In the data rows, the value 128 means zero.
Here are some points, each followed by its number:
[122 142  87  74 133 108 167  90 161 126  79 167 133 142] 0
[ 90 151  94 115 145 105 165  93 125 144  64 149 176 112] 1
[ 99 136 121 108 173 122 133  96 127 110 102 170 159  91] 2
[110 138 136 134 111 119 136 117 142 151  94 137 188  96] 3
[123  97 132 129 116 126 131 161  99 116 144 111 118 152] 4
[108  83 140 124 126 133 138 185  92  97 143 114 104 117] 5
[ 94 142 148 134 135 117 127 104 102 127 119 177 157  42] 6
[112 129 144 115 151 134 161 168 105  76 154 129  73 148] 7
[ 89 160 124 121 177 145 169  92 105 122  79 160 149  81] 8
[133  67 119 128 138 138 118 197  82  91 154  82  96 158] 9
[133  54 148 129 124 105 118 163  88  91 151 116 115 112] 10
[147  83 117 136  99  89 158 156 125 104 111 134 111 135] 11
[106 121 119 118  96 108 191 152 158 128  95 153 163 144] 12
[134  95 140 105 132 136  95 116 124 102 108 136 122  90] 13
[146 156 131 166  89 134 155 131 154 180 117 103 164 140] 14
[172 101  77  88 125 131 123 119 151 142 118 101 104 203] 15
[118  92 172 144 104 119 120 170 117  96 166 128  96 144] 16
[ 68 182 163 137 141 135 154  93 122 115 125 179 146  52] 17
[103  94 122 114 183 121 107 149  80 105 121 110 132 108] 18
[ 90 163 121 112 140 125 183  95 138 121  75 165 144 120] 19
[107 146 123 129 139 126 114 120 127 139 105 156 158  95] 20
[155 137 102 130 163 108  76  81 169 173 111 146 139  94] 21
[109 124 142 128 107 120 163 148 115 125 129 109 124 172] 22
[144 134  95 102 127 110 141 109 155 146  94 128 130 134] 23
[150 154 126 143 135 174 111 133 150 140 161  89 119 177] 24
[168 139 123 116 171 133  87 103 153 133 157  97  87 177] 25
[119 187 122 116 154 123 149  73 154 164  98 136 189  92] 26
[137  34 135 104 132 123 120 208  64  53 183  96  51 181] 27
[172 131 139 152 113 130  86 131 160 168 168  79 118 184] 28
[169 184 103 163 106 119 112 102 184 193 110 124 153 145] 29
[172 136 120 105 162 136 103 134 149 129 185  90  52 204] 30
[114 108 113 108 153 116 117 107 140 107  98 148 122 102] 31
[138 144 126 138 148 101  91  53 147 158 133 161 123  76] 32
[131  65 121 144  88 145 133 215  98 116 186  52 120 193] 33
[103  31 136  95 158 134 114 212  53  59 166 118  98 117] 34
[133 132 145 125 101 132 148 135 159 145 104 133 137 144] 35
[123  99 171 156  89 132 116 152 131 135 156 128 144  94] 36
[ 89 154 198 149 141 153 130 121 112 128 160 139 147  72] 37
[ 94 101 126  93 179 133 113 151  96  74 154 129  77 147] 38
[115 129 136 161 112 116 148 143 117 142 129 128 161 139] 39
[143 125 108  77 118 124 150 137 157 110  96 139 104 187] 40
[120 114 122 133 108 112 157 154 112 118 142 111 113 172] 41
[120 192 147 139  94 133 181  98 168 165 128 151 172 109] 42
[178 114  92 102 137 101 109 142 165 122 151 109  80 173] 43
[125  20 107  93 119 122 146 208 105  68 132 104  90 176] 44
[142 150 152 151 157 159 101 129 117 150 168  99 124 111] 45
[109 137 146 146  84 117 167 126 124 117 112 142 156 107] 46
[144 119 132  77 149 137 133 126 128  94 130 124  81 163] 47
[104 122 112 111 197 126 128 114  95 117 122 149 123  98] 48
[118 109 113 104 151 117 143  99 138 119  90 158 130  94] 49
[108 148 112  99 176 135 129  86 118 130  93 150 157  89] 50
[163 197 102 167 142 114 125  75 169 220 111 132 180 141] 51
[139 116 151 164  91 139 135 168 119 137 170  99 111 147] 52
[ 86 172 147 157 135 139 177 118 113 140 111 132 171 108] 53
[123 117  99 117 177 138 103  98 114 107 116 144 136 103] 54
[155 139 117 126 130 117  99 119 146 147 107 122 130 134] 55
[185 181 112 139 138 127  52  91 155 189 150 116 109 148] 56
[ 80 160 111 115 202 131 136  74  87 114 116 182 130  45] 57
[102 118 124 133 125 120 141 125 127 137  74 165 163  80] 58
[215 148 113 139  89 115  48 110 182 196 149  90 115 177] 59
[ 93 126 107 141 119  95 180 113 127 149  89 155 144 122] 60
[211 171 122 118 163 124  43  82 179 180 160  97  74 143] 61
[ 96 151 155 134 135 147 157 135 107 100 139 129 126 151] 62
[117  97 101  96 126 115 163 138 123 100 119 135 119 178] 63
[164 146  94 123 140 116 102  77 169 186  87 113 132 132] 64
[127 160 114  91 150 147 150 113 136 120 116 125 133 133] 65
[ 86 185 121  98 188 137 140  80 130 121  87 171 145  81] 66
[119  92 169 165 108 152 135 199  83 127 191  85 112 170] 67
[112 140 137 133 110 135 139 138 142 135 110 140 165 106] 68
[118 113 130 111 147 139 133 151 105 107 141 117 106 150] 69
[125 190 133 141 172 134 136  84 133 161 108 136 171  92] 70
[179  30  95  98 103 140 117 251 100  86 148  71 103 229] 71
[113  88 124  89 179 139  93 123 101  83 128 143  95  95] 72
[142 164 104 109 117 104 147  58 185 139  66 185 111 123] 73
[134  30 156 108 135 132  86 248  58  37 201  82  89 145] 74
[114 106 130 161  76  94 182 143 127 131 127 131 128 154] 75
[115 133 125 157 103 126 130 151 115 152 128 135 187 105] 76
[136  83 152 103  89 120 140 161 137 109 127 125 111 131] 77
[103 109 149 119 142 139 116 130 121 106 138 117 146  97] 78
[123 100 179 158 101 146 133 213  92 120 200 101  95 158] 79
[121 167  91 106 206  90  83  40 141 149  87 173 158  71] 80
[131 132 159 147 125 141  98 140 128 141 171  99 130 112] 81
[ 74 109 127 101 166 139 132 105 110  94  94 161 152  60] 82
[100 139 188 179  84 135 149 120 117 136 105 174 168  66] 83
[ 94 131 152 112 161 148 118 101  86 106 124 159 141  69] 84
[ 83 115 151 112 147 123 134 130 115  99 132 144 111 105] 85
[105 140 148  98 136 156 145 145 113  81 126 137  98 122] 86
[226 128 117 126  77 129  75 144 210 172 160  79  73 234] 87
[111 131 131  91 161 132 117 112 115  98 107 155 120  78] 88
[126  69 102 116 145 105 141 193  85  92 119  87 120 163] 89
[117 139 117 151 102 111 186 124 134 158 103 136 163 164] 90
[140 107 126 120  88 101 166 153 134 102 120 144 109 163] 91
[109 133 113 138 143 131 182 146 131 128 126 113 146 178] 92
[148 136 124 125 124 134 156 150 144 126 115 108 134 175] 93
[110 115  95 125 149 162 139 183  84  84 142 106 118 177] 94
[111 171  92  90 183 126 177  66 145 127  74 165 142 114] 95
[ 88 162 166 166 102 124 156 139 138 131 136 150 164  98] 96
[116 142  76 132 102  99 206 130 124 143  75 132 147 162] 97
[125  73 125 117 169 125 104 178  76  94 126 111 116 119] 98
[107 132 141 147  89 130 158 181 127 131 171 107 108 157] 99
[116  90 115  83 129  94 123 111  97  97  80 155 147  84] 100
[119 158  84 103 133  80 202  72 152 141  54 189 154 106] 101
[ 87 170 118 115 170 135 160 101 125 111 115 168 121  98] 102
[148 152 140 152 130 119  84 119 123 155 161 114 127  97] 103
[213 128 131 147 114 153  56 163 168 164 233  65  45 221] 104
[140  86 124 161 118 154 132 196 109 135 158  86 143 189] 105
[112 124 148 170 106 151 128 163 117 122 173 113 131 128] 106
[127 128 157 131 149 169  95 136 125 110 167 113 129 104] 107
[179 131 155 150  93 136  74 151 152 166 173  92 100 139] 108
[101 127 103 118 172 134 166 137 106 109 124 129 109 167] 109
[ 93 137 116  82 183 141 156 104 105  79 114 154 130 118] 110
[122 144 136 123 103 128 184 121 151 114 100 152 133 153] 111
[104 130 147 121 137 117 119  81 112 127  88 164 141  40] 112
[187 129 119 154  96 139  68 144 161 162 153  89 115 169] 113
[ 94 198 160 157 113 128 155  95 156 161 128 148 164  89] 114
[115 164 115  87 215 128  99  47 110 118 114 170 145  77] 115
[124  43 148 120 131 157 106 232  76  79 205  68  90 173] 116
[129  93 118  87 126 119 156 141 138  78 134 114  76 178] 117
[137 100 142 117 125 130  63 129 121 136 142 135 111  96] 118
[153  21 136 106 100 143 133 227  91  76 193  75  75 192] 119
[106  72 118 124 128 122 134 166 100  84 126 131 132 158] 120
[106  86  91 103 116  94 196 137 126 104  92 152  95 152] 121
[144 146 103 112 177 138 119  97 155 134 135 121  93 159] 122
[111 115 149  90 154 139 109 116 108  88 134 156 114  70] 123
[123 134 125  99 133 122 148 134 139 102 115 158 100 128] 124
[118  53 152 114 128 104 107 164  73  80 158 129  99  94] 125
[193 184 135 180 130 138  30 110 166 189 167 117 116 125] 126
[143  46  93  99 102 129 162 216 113  71 118  87  95 216] 127
[108 134 140 150 119 126 168 133 136 116 130 146 113 125] 128
[ 87 147 143 178 131 128 118 124  87 158 123 137 182  78] 129
[124 136 145 125 143 156 131 121 134 115 145 138  98 129] 130
[116 153 113 101 121  99 154  78 134 139  81 145 129 128] 131
[174 154 162 147 143 164  48 136 158 172 205  79  78 162] 132
[140 152  93 120 151 100 108  60 161 163  81 147 162  96] 133
[148  77 106 165  72 133 167 217 111 127 171  66 115 219] 134
[146 166 120 131 129 118 126  80 150 152 101 137 163 118] 135
[115 160 159 145 134 168 126 145 121 137 153 113 131 135] 136
[103  80 134 110 162 132 120 166  72  76 166 145  98 113] 137
[118 103 147 126  77 125 125 165 130 126 152 125 133 132] 138
[170 189 129 171 118 110  45  71 166 211 133 133 162  72] 139
[ 83 103 140 113 156 119 151 104  89 118 102 173 130  76] 140
[ 95 174  85 111 145 112 177  63 135 144  64 177 159 128] 141
[153 109 147 147  92 152 103 172 115 121 173  95 101 153] 142
[123 139 144 163  89 115 140 134 123 149 108 141 179 103] 143
[104 168 104  98 154 110 190  83 150 130  61 169 161  94] 144
[112 183 140 149  76 114 172  83 140 169  90 151 197  93] 145
[200 142 119 136 100 138  86 131 181 170 165  85 101 205] 146
[163 159 133 137 167 123  66  75 147 140 155 125  88  88] 147
[134 119 130 122 145 131 107 105 125 120 107 147 131 100] 148
[204 107 111 120 124 111  21 136 153 146 168  89  79 132] 149
[117 187 123 136 168 147 156  86 151 149 106 120 164 147] 150
[125 115 118 131 114 129 131 124 132 129 120 143 149 127] 151
[101  97 127 132 129 148 137 132 114 114 116 155 156  88] 152
[ 80 175 123 123 179 141 152  88 126 124 119 168 142 100] 153
[164  83 125 107 106 117  57 158 150 138 142  95 101 151] 154
[152 171 136 154 141 128  97  99 139 181 154 117 154 113] 155
[116 144 121 141 128 135 116 145 101 161 133 126 158 109] 156
[115 194  98 114 151 138 139  80 146 185  82 141 171 101] 157
[115 152 162 173  71 110 150  98 158 170 103 187 182  59] 158
[110 122 112 153  91 117 169 136 138 141 102 145 156 140] 159
[166  87 111 117 142 118  89 127 143 139 110 109 103 131] 160
[185 143 120 118 136 140  55 117 150 173 151  91 108 146] 161
[108 100 126 100 117 118 173  98 145 125  77 160 127  94] 162
[113 119 168 161  64 138 182 153 130 122 134 144 146 115] 163
[143  23  80  78 162 147 108 207  76  62 147  87  72 172] 164
[ 93 169 142 150 160 143 160  94 114 144 130 146 153 104] 165
[121 101 141 112 133 129 105 128 116 100 146 140 103  92] 166
[162 172 126 133 145 116  82  65 151 161 118 136 136 105] 167
[ 76 117 153 113 169 113 129  85  83  80 133 186  83  43] 168
[ 98 169 149 136 164 135 115  85 109 138 112 168 167  47] 169
[153 134  99 110 133 114 144 117 153 127  95 127 151 142] 170
[107 159 111 115 145 124 162  72 151 146  92 155 167 107] 171
[ 72 198 166 163 152 155 143  69 132 154 115 185 177  59] 172
[ 86 146 148 144 113 131 180 115 115 103 136 154 138 120] 173
[ 96 112 137 149 171 152 123 161  61 126 152 122 131  83] 174
[160 121 111 113 119 105 103 109 154 130 107 127 101 138] 175
[129  85 114 138 130 131 157 185  95  97 162  89  79 193] 176
[128  73 134 112 159 166 157 208  86  58 167  72  97 222] 177
[198 128 111 130 118 105  85 144 184 158 168  84  95 185] 178
[ 71 194 114 123 166 118 184  47 165 165  47 189 175  80] 179
[ 91 144 114 125 181 142 161 131  86 116 112 135 139 135] 180
[ 94 178 120 118 166 140 167 102 128 109 112 152 135 133] 181
[107 123 118  90 157 134 164 102 121  85 114 156 104 114] 182
[ 95 159  88 138 117 120 187 106 151 155  73 146 189 142] 183
[131 102 115  88 129 107 104 117 115 112 105 125 129 113] 184
[133 111 126 138 101 119 112 149 135 120 124 125 145 122] 185
[161 106 152 147  49 120 147 176 150 137 139 125 124 166] 186
[173 139 122 161  79 129 101 142 158 179 138  89 150 170] 187
[ 74 126  87 101 225 136 116 114  70 100 109 146 136  82] 188
[116 125  84 119 137 106 187 102 146 137  80 153 147 138] 189
[ 90 152 131 140 161 140 149 139  89 136 141 126 137 112] 190
[157  14 117 109  81 117 121 226  99  56 156  91  74 173] 191
[167 164  96 156  99 123 151 115 175 174 125 117 167 172] 192
[105 102 151 146 144 153 144 176  88 114 150 117 124 133] 193
[118 157 142 124  82 114 141  99 145 140 112 140 167 128] 194
[157 153 138 150  81 126 160 125 178 160 125 112 137 161] 195
[108  28 112 111 127 109 121 177  83  91 126 124 140 100] 196
[102 142 111 116 149 100 151  98 110 120  67 171 157  87] 197
[122 119 142 121  96 112 154 139 154 109 131 152 103 121] 198
[ 93 181 119 148 145 124 141 123 110 146 128 142 145  89] 199
[113 147  82 107 174  91 128  62 137 137  54 151 177  75] 200
[156 175 117 152 117 117  91  97 142 191 108 132 163 104] 201
[125 116 116 101 133 115 125 122 139 117 109 139 140 138] 202
[ 71 131 147  81 168 109 135  85  94  92  96 187 156  42] 203
[164 134 128 136 113 136  74 115 126 151 163 127 132 114] 204
[114 105 116  96 121 105 165  87 118  97  85 165 155 108] 205
[ 78 166 182 153 141 157 131 106  98 127 122 178 157  50] 206
[116 226 143 152 148 134 122  51 143 199 106 159 188  60] 207
[101 134 138 185  66  83 154 131 107 137 119 156 179  88] 208
[109 167  95  93 178 132 126  69 145 113 121 138 104 132] 209
[201 146 118 158  66 132 100 139 180 182 140  99 126 214] 210
[122 146 120 118 157 124  92  95 115 150 105 147 158  69] 211
[104 161  95  87 174 130 142  71 134 126  79 150 149 135] 212
[102 137 120 117 135 119 163 125 121 129  97 134 145 138] 213
[ 92 156 147 151 122 126 139  94 141 127 110 184 133  45] 214
[153 114 100  88 155 131  83 115 140 119 123 111  99 165] 215
[ 91 124  89 122 178  94 156 107 105 117  93 171 127  92] 216
[126 175 134 116 152 152 109 120 135 156 142 104 122 156] 217
[ 83 165 157 126 128 153 165 117 123 101 149 170 116  89] 218
[126 122 109 166  96 120 158 174 130 146 134 100 147 180] 219
[100 144 141 110 123 111 150  84 144 129  74 167 191  44] 220
[168 138 129 148  99 101 100 105 165 177 152 117 124 130] 221
[118 102 122 100 144 121 121 125 127 107 137 139 122 119] 222
[191 122  95 112 121  99  87 123 180 165 114 121  81 185] 223
[ 85 110 109 118 170 122 165 126  95 110 133 150 120 110] 224
[111  76 121 106 135 138 142 184  98  89 122 109 129 140] 225
[ 85 167 135 110 167 121 123  54 126 122 102 192 132  36] 226
[212 157  86 125 117 112  88  77 202 193 114 138 109 183] 227
[ 72 151 154 141 161 160 130  93  93 113 136 156 172  65] 228
[115  74 131 158 102 120 111 178  89 117 146 116 132 101] 229
[142 169 137 140 159 149  90 123 153 130 161 111  99 123] 230
[143 136 134 135  92 120 133 150 161 141 125 122 131 151] 231
[134 102 109 105 136 117 164 169 116 101  99 103 114 198] 232
[113 157 101 102 181 104 148  58 140 141  46 172 182  78] 233
[124 124 114 105 125 129 169 128 134 102 102 143 121 148] 234
[120 124 126 171 127 119 158 138 112 153 131 118 161 131] 235
[108 128 123 112 120  97 151  74 127 128  89 199 141  51] 236
[146  92  81 119  89 106 177 184 132 128 113  93 134 184] 237
[108 151 115 130 119 109 168  80 151 126  83 193 151  70] 238
[ 98 203 122 108 169 171 157  93 125 127 110 134 142 132] 239
[116 167 129 159 124 134 146  89 126 162 114 157 174  58] 240
[ 94 182 130 114 130 127 181  76 155 142  95 167 149 122] 241
[150  62 122 134  88  95 151 182  91 109 152 122 111 154] 242
[137 147 129 143  97 144 166 140 161 124 118 117 135 164] 243
[116 153 155 133 159 142  99 111 109 140 133 131 124  63] 244
[233 133 144 155  58  79  38 121 206 193 163  92  86 185] 245
[175 144 106 133 111  98  99  85 180 178  93 156 143 119] 246
[123 110 147 168 121 139 117 178  78 104 161  99 138 111] 247
[174 134 103  93 137 117 118 100 168 120 130 113  78 181] 248
[ 91 150 149 142 126 146 123 117 121 128 119 168 160  97] 249
[128 163  81 100 131 109 169  70 191 162  63 156 154 153] 250
[124 115 137 135  99 132 150 155 148  98 133 129 102 155] 251
New points follow, each followed by the numbers of its three nearest points above, smallest number first.
[ 93 112 133 124 173 157 116 171  58 114 149 116 128  84] 18 174 193
[147 108 127 143  80 106 118 163 134 123 128 128 144 142] 138 185 231
[ 94 189 128 137 157 148 159  97 117 141 110 154 150  98] 153 165 199
[ 98 108 108 134 123 124 122 112 125 125  79 131 157  91] 20 58 152
[113 157 128 118 160 139 146 101 125 116 126 151 118 106] 102 153 181
[109  88 123 113 120 105 159 133 137 113  82 166 133  98] 49 58 162
[ 94 188 135 167  96 108 188 106 138 167  70 149 195 120] 42 145 183
[116 106 117  98 145 130 115 121 125 118 138 129 127 113] 184 202 222
[186 114 152 103 117 158  58 161 153  98 186  84  53 205] 30 104 154
[129  96 158 183  78 104 130 145 114 151 149 148 166  92] 36 143 208
[ 79 143 109 112 158 143 169 115 108 132  78 165 169  78] 1 8 197
[118  82 119  86 158 135 130 154  96  83 149 126  65 166] 38 69 117
[ 93 171 120 170 133 137 141 132 108 142 138 141 163 109] 53 156 199
[229 131 135 148  49 128  78 185 197 186 203  61  77 239] 87 104 146
[239  81 148 115  85 133  17 179 187 136 215  60   7 223] 87 104 149
[113 167 124 129 141 136 165 138 106 130 139 141 142 131] 62 190 213
[197 128 139 131 125 152  44 154 175 142 198  62  63 228] 104 132 146
[ 94 175 164 164  99 140 180 140 139 136 120 164 154 100] 46 53 96
[142 100 115 115  89 105 144 145 155 100 130 118 106 192] 41 91 251
[105 149 131 175 113 120 116 127  86 165 112 171 215  57] 76 129 240
[ 95 100  93 115 170 114 147 127  86 102 106 141 163 110] 48 216 224
[143  81 100  92 120 108 145 150 124 104  99 129 124 149] 11 63 202
[209 167 178 139 116 138  46 128 165 158 191 106  62 151] 108 132 161
[114 110 143 151 149 140 110 152  80 110 158 129 106  95] 174 193 247
[221  92 167 118 100 153  28 182 173 121 232  50   8 201] 87 104 132
[194 140 129 103 136 140  44 126 148 168 163  90 107 169] 113 149 161
[128 155 116 154  98 135 137 102 150 150  96 150 174 103] 3 68 135
[131 129 141 164 106 122 149 150 131 113 131 110 143 132] 39 185 235
[157 142 128 117 142 134  91 121 143 131 133 119 135 135] 55 175 204
[121 107 157 127 108 124 138 162 122 100 152 141  83 141] 16 77 251
[126 143 152 154  76 125 146 122 133 142 103 131 163 112] 46 143 194
[107 153 139  69 158 121 192  90 130  98 108 158 120 135] 110 181 182
[121  51  89 101 131 112 145 192  99  90 133 101 129 168] 44 89 225
[148 144 143 124 120 145 155 128 149 133  97 114 155 138] 35 93 243
[117 131 123 140 170 148 119 170  77 122 156 105 123 108] 174 190 193
[143 184 131 174  65 137 146 105 183 183 127 120 164 136] 14 29 195
[ 96 151 141 122 170 147 139  70 118 126  93 162 173  41] 8 112 169
[161 104 103 110 128 123  89 117 123 132 117 121 115 123] 160 175 184
[130 147 140 142 101 109 118 138 113 155 109 146 154  82] 68 76 143
[124 117 138 161  58  98 163 163 135 147 127 116 141 152] 75 186 219
[127 201 124 155 141 139 135 113 154 170 116 110 147 139] 135 150 217
[121  98 135 149 100 130 131 180  95 112 161 106 108 171] 4 41 52
[117  69 148  99 113 101 132 136 123 100 127 129  78 134] 77 117 222
[ 90  83 161 118 162 152 110 196  60  72 166 129 101  91] 5 34 137
[107 163 175 177  59 123 159 107 141 172 111 178 165  75] 83 145 158
[ 92 199 144 180 124 138 171  82 141 176 112 156 184  95] 114 145 240
[118 138 129 136  87  84 180  91 144 128  76 175 151 125] 60 111 131
[146 179  93 155 117 129 145 111 165 173  98 115 157 168] 14 29 192
[232 119 149 162  81 142  30 176 182 201 200  70  75 203] 87 104 245
[120 179 116 167  96  92 153  89 131 181 109 155 182 106] 143 145 240
[209  97 158 142  87 131  15 174 174 139 216  47  13 221] 87 104 132
[132 111 177 152  87 135 133 160 117 113 157 123 144 117] 36 106 138
[126 145 129 100 116 117 178 101 158 122  83 161 131 135] 0 111 131
[114  75 126 133 109 128 124 173 105 112 129  93 138 175] 4 120 225
[115 165 170 168 108 139 148 114 150 142 124 148 150 120] 68 96 114
[209 111 128 118 122 135  55 149 177 138 197  79  42 204] 30 104 178
[125 155 128 108 134 149 161 119 155 126 123 129 112 151] 65 130 234
[128 153 138 128  70 124 189 118 173 135  96 137 149 160] 35 111 243
[171 182 108 146 121 110 109  98 161 179 121 117 130 150] 29 64 221
[102 144 111 101 150 110 171  92 134 115  72 172 145 129] 0 19 144
[199 103 101 120 139 102  55 104 168 143 127 109 120 113] 149 160 175
[131 118 151 128 133 166 102 152 127 114 150 125 116 129] 81 107 130
[121  68 140 149 105 106 111 169 108 117 118 134 126  97] 10 185 229
[154 106 104 102 189 151  74 117 122 124 138 105  99 128] 25 160 215
[106 131 167 174  66 132 156 148 120 127 146 126 140 124] 46 106 163
[ 80 156 114 101 202 153 113  68 100 111  98 183 149  34] 57 115 226
[139 109 158 149  64 109 143 177 131 127 140 106 115 169] 52 138 186
[117 123 135 129 142 141 114 128 109 104 134 131 105 104] 85 130 166
[148 124  86  78 147 134 182 107 158  98  84 110 118 200] 40 63 234
[112 136 119 128 118  94 165 104 126 146  92 158 161 105] 3 58 60
[109 101 109 148 143 168 142 192  83 101 160  86 147 156] 94 105 193
[100 220 129 179 104 104 169  71 146 206  72 172 215  77] 114 145 207
[134 167 123 147 157 148  88 102 141 158 132 105 159 116] 103 155 217
[122 155 125 112 147 155 133  91 171 114 104 128 113 138] 65 122 209
[147 202 118 136 147 142 125  89 159 178 124 106 128 176] 29 150 217
[141  45 142 124 148 156  91 228  68  80 207  61  92 163] 9 74 116
[ 91 169 148 172 121 105 161  93 113 169  98 177 188  57] 145 158 240
[ 98 137 114 142 136 142 170 143 131 118 132 113 117 159] 22 92 109
[ 65 166 128 118 168 111 158  84 115 106 111 174 108  94] 102 153 181
[ 94 157 123 120 177 147 156  84 101 118  84 158 179  69] 2 8 50
[ 91 195 141 154  96 104 190  72 154 179  78 167 196  95] 42 114 145
[ 92 150 175 162 124 160 116 147 101 133 169 127 139  96] 37 106 136
[152 190 137 155 111 159  86 113 156 163 153 118 132 120] 103 155 230
[112 165 134 120 123 155 137 105 136 126 122 156 113 125] 65 124 130
[108 151 118 144 125 139 174 146 139 133 131 123 135 148] 92 128 243
[131 105 172 151  81 116 109 153 112 116 151 122 138  98] 36 138 185
[ 82 207 146 161 160 139 119  63 132 170 117 184 196  36] 169 172 207
[140  84  79 126 100 111 152 175 125 135 104 111 128 186] 219 232 237
[147 103  98  96 176 142  86 104 124 131 127 132  92 141] 122 160 215
[116 109 141  94 120 121 172 141 124  98 134 119  60 164] 7 47 117
[135  48 142 125 106 139 139 206  87  85 145  88 118 168] 9 44 225
[114 151 124 116 102 111 149  78 143 119 111 176 144  84] 214 236 238
[ 97 141 127  98 160 154 164 102 136  78 112 162  86 117] 102 110 182
[128  90 113 103 112 109 145 119 128 128  82 132 142 133] 151 184 202
[133 134 134 133  82 118 135 153 146 145 125 115 155 160] 35 231 243
[105 119 131 137 145 149 132 148 102 115 140 118 116 143] 4 69 193
[129  48 163 148 105 183 108 234  62 100 209  61  98 169] 33 67 116
[156  77 118 151  63 106 147 206 132 132 155  79 101 217] 33 134 237
[103  40 128  94 168 145  94 191  54  50 165  96  98 130] 34 98 137
[129 161 129 144 127 158 125 155 117 138 155  98 162 143] 106 136 156
[129 128 174 144 142 167  70 166  95 110 184 123 108  95] 45 81 107
[124  92 160 111 171 138  92 159  76  90 168 116  80  91] 98 125 137
[141  39 138 145 113 174  99 245  73  99 187  65  94 189] 33 116 119
[226  72 142 103 114 132   0 143 143 123 197  99  41 143] 108 149 154
[112 204 128 164 104 128 186  88 161 198  63 158 205 124] 42 145 183
[107 112 136 136 121 144 120 143 116 110 130 124 120 115] 78 166 185
[139 147 137 153 113 129 133 129 154 174 128  97 159 156] 14 195 231
[116  99 136 137 118 121 143 125 114 121 158 147 102  91] 85 128 166
[132 115 115  85 131 114 132 111 145 106  96 122 116 128] 31 184 202
[127 163 125 113 132 100 139  87 153 127 103 162 122  91] 49 131 238
[143  53 122 121 114 102 157 153 107  92 110 132 101 159] 11 120 242
[103 100 122 116 159 144 111 131 116 111 118 124 118 118] 18 78 222
[ 94 195 143 140 162 154 115  79 134 169  91 140 193  84] 26 70 207
[164 179 153 155 102 137  90  87 172 160 165 134 103 123] 155 204 221
[166 102 109 111  98 102  85 115 154 163 133 125 100 144] 160 175 221
[111 169 100 108 160 115 144  45 126 147  64 161 173  99] 171 200 233
[211 101 105  92 146 140  20 121 150 129 159  88  81 147] 149 154 161
[ 94 128 105 119 166 138 165 136  88 115 127 120 126 156] 109 180 224
[ 82 183 107 120 186 129 148  73 118 133  91 191 141  74] 8 66 153
[104 119 113 147 116 119 138 165  93 155 108 112 178 119] 76 156 235
[ 95 135 112 122 166 122 155 129 108 114 125 156 129 117] 48 180 224
[106 128 157 130 141 148 119 147 104 124 154 123 170  71] 37 78 107
[155 115 125 123  99 103 119 116 160 106  98 135 110 138] 55 175 202
[ 89 168 126 134 151 125 165  69 137 145  99 173 164  78] 153 171 238
[134 136 130 125 112 147 144 149 149 123 130  97 129 181] 22 93 243
[146  49  88  88 151 119 146 193  96  55 123  61  63 226] 44 127 164
[107 147 120 112 112 136 171 110 156 119  92 151 124 122] 19 111 234
[214 135 152 152 124 151   0 144 144 174 225  60  72 133] 108 132 149
[ 97 129 136 124 187 150 114 107  85 106 149 165 156  65] 48 84 228
[121 191 125 145 147 164 157  91 150 160 106 142 151 130] 70 150 239
[106  63 105 106 163 119 120 144  77  94 104 135 131  99] 18 98 196
[180 113 118  88 139 127  97 137 144 102 156 110  82 185] 43 215 248
[111 166 157 148 113 143 158 132 122 122 134 137 137 150] 62 128 173
[121 102 155  95 134 122 145 161 110  79 140 117  56 146] 7 69 117
[145  62 108 110 105 114 178 137 117  85 112 124  72 177] 63 91 117
[107 126 115 103 113 119 143  90 129 107  91 150 164 128] 202 205 213
[118  90 141 130 138 126  98 143 112  93 147 141 110  79] 13 78 166
[ 81 189 151 115 132 131 135  94 153 148 115 143 176  63] 26 114 240
[ 85 181 170 168 130 129 150  72 136 161  88 199 190  37] 172 214 240
[155  45  93  81  81 104 157 200 140  82 119  81  94 224] 44 71 127
[187 191 143 153 135 120  93  85 179 196 170 125 106 144] 56 126 221
[229 112 102  94 157 127  47 136 169 116 179  74  14 228] 30 104 178
[168 130  90 112 167 102  60  84 150 159 111 133 133  92] 21 133 167
[115 102  98 148 130 106 135 118  92 146  91 140 152  93] 20 58 152
[150  72 121 125  75 103 163 203 127 109 145 107  97 180] 91 237 242
[152  75 106 134  95 118 168 195 138 131 119  97 109 227] 134 232 237
[106 164 170 138 129 143 137 122 111 135 158 138 149  77] 37 244 249
[ 99 191 117 116 159 136 158  86 128 113  98 169 137 123] 102 153 181
[132 107 162 176  65 126 126 179 124 116 176 122 110 156] 16 52 142
[118 134 101 106 183 127  97  90 122 127 116 136 147  84] 50 54 211
[120  86 135 124 129 148 120 201  75 115 167  98  93 152] 4 5 9
[126  69 105 118 151 157 143 244 105  73 154  61  61 208] 9 176 177
[113 144 155 153 136 174 132 151 118 139 167 110 153 109] 81 106 136
[107 110 176 139 110 128 116 168  79 104 168 113 111  94] 5 16 247
[182  82 128 105 143 124  17 131 142 127 175 104  49 131] 149 154 161
[131  97 142 154  86 127 130 187 116 126 160 114 107 153] 52 99 142
[114 100 160 136 121 153 134 158 108 104 161 130  94 151] 4 16 193
[116 120 176 166  46 141 150 151 154 125 127 119 146 122] 36 138 163
[125 152 103 163 106 118 162  95 147 153 104 142 166 150] 90 159 183
[121 153 118 152 111 122 163  99 144 160  98 135 183 108] 3 135 145
[118 115 138 107 133 132 153 131 129  97 132 149  76 146] 47 124 130
[162  98 171 159  61 124 115 158 141 132 144 114 139 149] 52 138 186
